In the data rows, the value 128 means zero.
Here are some points:
[176 101  87 135 108 130  92 141  85 108 145 187]
[211 146 126 177 190  95 126 106 115 117 122 142]
[ 99  92 161 219 163 191 176  17 103 146 208 178]
[168 175 181 132 255 194  82  55 165 181 254  86]
[156 131 122  67 131 212 118 137 129  95 127 120]
[106 140 143 136 108 152 154  94 118 165 144 122]
[121 135  27 140 155 161  84 121 108 161 147 134]
[126  97 169 176 109  81 174 104  71  96 106 133]
[153  94 127 162 132 101 114  95 108  72 106 159]
[172 114 149 112 184 132  88 161 188 107 186 137]
[161  34 109 142  91 113 121 125  99 112 109  75]
[108  68 163 118  23 137 187 134  53 114  92 126]
[136 135 184 136  30 129 186 115  88 108  81 116]
[168 112   0 152 152  73  90 241  95  72 105 130]
[107 152 142  75 236 157  62 159 142 150 156 141]
10 more points follow, each with its number after it:
[140  92 132 189  70 107 155 130 136 146  82 105] 0
[102 130 184  78 120 160 188 118 180 152 148  89] 1
[138  90  33 192 112 138 101  92  54 106  73 111] 2
[ 92 125 159  90 127 173 138 131 162 145 126 107] 3
[163  87  94 200 159 106 136 136   0  85 132 162] 4
[145  92 151 131 146 149 156  93 176 116 171 115] 5
[ 97 129 199 105  74 115 134 127 112 140 104 164] 6
[ 60  99 215 137  39  83 157 137 137  92  93  78] 7
[142  94  75 169 115  67 124 146 110 137  69 192] 8
[194 186 134  96 243 118  38 132 107 130 188  76] 9
Which three of these numbered points are nearest to each point below, looking only along the 3 directions in which the first points spread most? Their numbers follow each, nearest first.
[149 125 210 112  28  63 136  58 118  65  30 143] > 7 0 6
[ 74 176  78  86 154 158  98 156 143 154  87 134] > 3 5 9
[203 130 169 148 181 159 137  80 177 121 179 115] > 5 3 9
[114 124 107 156 255 140 120 145 181  94 171 107] > 9 5 3
[159 131 107 138 154 139 103  91 153 110 144 142] > 5 3 9
[214 143 185 139 183 144 124  33 203 109 187  89] > 5 3 9
[ 77 123 149 160 157 123 220 160  61  90 144 178] > 0 6 2
[148  96  99 118 173 133  96  98 118 139 124 158] > 5 2 8
[166 129 142 135 249 204 128 110 182 149 235 152] > 9 5 3
[103 116 159  76  91  94 138  87  85 128  83 111] > 6 7 0
[ 65 222 104 146 131 120 134 190 131 141 210 184] > 5 3 9
[103 109 150 101 106 140 117 111 133 131 149  92] > 3 6 1
